Each path below is one point turned by a fixed rotation once a step. After each direction that follows a path, write how fast that rotation turns it, in deg/step (0 if it stays still).
Each turn is a multiple of 5 degrees from 10 to 175, or 0.
Each row of a path follows its step; steps can be skipped.
Path 1:
step 0: 20.5	-14.1	0.4	-16.4	5.5	-0.5	29.6	13.8	-0.7	6.1	-30.0	-9.6	9.2	-9.8	30.5	14.4	-38.0	13.8	-29.1	2.6	-44.0	4.4	-0.8	18.5	-2.8	-31.0	23.7	-4.0	-28.7	2.2
step 1: -6.5	-12.4	-0.3	22.0	-39.0	-14.8	12.7	-6.0	7.2	-64.1	0.3	15.0	6.8	4.2	11.9	15.6	0.7	14.5	-11.0	0.0	11.4	-1.4	-1.4	-5.8	5.7	34.1	36.3	-28.3	19.9	2.0
step 2: 37.4	7.6	27.6	10.4	0.2	15.3	-21.5	-45.0	5.0	17.9	-0.3	-0.1	7.5	-1.0	-32.8	4.7	8.8	-12.2	-8.8	-13.5	-6.2	10.9	-14.3	13.3	8.0	18.2	-17.3	-30.5	-6.2	46.3
step 3: -28.0	12.6	21.9	0.8	-41.3	6.5	10.3	10.5	-14.4	26.8	-1.6	26.0	-25.0	-0.6	-13.4	17.5	-19.8	18.4	-23.2	37.5	-26.9	-10.7	6.4	16.0	10.9	-24.3	-27.3	3.2	-1.7	-2.8
step 4: -33.5	-19.1	-7.0	24.5	20.0	11.6	35.5	32.1	22.7	-16.1	-7.8	10.9	4.1	-10.7	-5.1	7.7	32.1	8.0	-31.5	-8.2	6.0	28.1	-31.4	7.3	-5.4	32.1	-11.8	16.8	-0.3	-7.6
step 5: -1.7	-28.9	28.8	-21.9	-22.6	17.7	-27.1	-1.8	25.6	6.6	-14.4	-6.8	4.2	-1.7	-4.0	-7.0	37.2	-20.7	36.5	-20.9	15.0	-20.5	-27.8	24.7	-0.2	-14.0	0.0	-15.7	18.4	-6.4
step 6: -8.4	14.2	17.4	23.0	9.0	29.2	-1.1	-31.8	-16.6	-1.7	-5.3	46.9	-7.8	3.2	7.8	-7.0	-7.8	-17.1	15.7	1.9	5.0	-13.4	9.4	-24.7	-8.6	-31.4	-24.7	12.4	-39.7	-36.3
step 7: 12.7	11.7	-3.9	7.0	13.9	18.9	0.0	56.0	10.2	-6.4	-17.2	0.7	12.5	-2.6	8.6	-3.9	-8.4	6.9	-10.4	-39.7	-51.0	-8.9	34.6	6.1	-4.4	15.0	4.5	21.9	-3.3	-21.5
step 8: -0.1	-48.6	22.8	-22.2	-31.2	-9.0	1.9	-19.3	15.7	-8.4	25.7	-20.3	-16.1	23.6	16.9	4.5	-6.6	2.0	1.9	-35.0	15.8	12.5	11.5	-23.2	-17.5	25.2	16.2	1.8	9.1	-20.5
step 9: 23.9	-9.5	2.9	-1.3	9.5	36.9	4.8	-16.2	15.6	1.8	0.6	6.9	4.7	5.1	27.4	-0.9	-26.5	-12.3	0.1	0.6	5.3	4.2	-2.8	-18.5	15.6	-28.3	5.2	-30.5	-42.8	52.5
5.7	4.7	-1.9	-3.5	-4.8	9.2	11.9	2.0	-5.4	-4.5	3.1	3.0	4.1	0.3	7.1	-21.9	3.2	11.7	-5.5	9.8	0.2	-1.1	2.2	7.4	6.3	-0.6	-1.2	2.9	-7.2	-3.7 -> 115
3.6	5.7	-3.8	-1.6	-7.9	-6.9	1.6	-5.7	9.5	0.7	11.4	-1.7	-5.5	-0.6	3.1	2.3	-6.4	-2.1	-17.6	-1.7	-4.3	-5.5	3.4	-3.9	7.5	8.5	4.6	-14.6	-6.7	8.2 -> 45
2.0	-16.0	1.1	-4.5	-4.1	-7.1	-7.8	-2.0	-8.5	9.0	-3.1	6.4	3.7	-7.4	-1.6	-6.3	-9.9	-8.3	-2.4	1.7	7.8	2.5	6.5	3.2	3.2	-7.4	-11.3	-4.1	-12.0	2.9 -> 115
-9.2	12.1	-3.2	2.4	-4.7	0.0	2.0	8.1	2.0	13.6	-8.6	-6.7	-1.4	4.5	7.8	0.0	8.0	4.1	-4.0	-3.0	16.3	3.6	-2.3	0.4	-7.1	-2.6	-9.5	-10.0	-2.3	3.7 -> 55
7.5	0.2	1.5	3.2	-5.9	-4.4	-7.4	9.0	-1.4	0.3	0.5	-2.6	7.0	-7.8	0.0	-13.6	0.5	-6.0	0.9	-4.9	-1.4	8.7	-8.7	-5.3	-0.2	19.4	-4.4	-4.4	11.6	-5.4 -> 120
4.5	-13.3	-3.6	-4.7	-2.9	11.0	10.4	2.4	-1.2	-8.1	-6.0	-9.6	-1.6	-3.8	0.0	4.6	-0.8	-7.6	-1.0	-0.1	18.2	-6.9	-8.4	-3.0	6.7	1.9	8.9	-5.0	2.6	-0.9 -> 95
-7.7	-5.3	5.1	-3.0	5.9	1.7	-6.4	-2.0	2.3	2.4	8.3	7.8	4.2	-3.8	18.8	2.4	6.8	-1.8	2.8	3.1	4.6	12.2	1.5	10.1	3.0	1.9	15.5	-7.0	2.9	0.4 -> 95
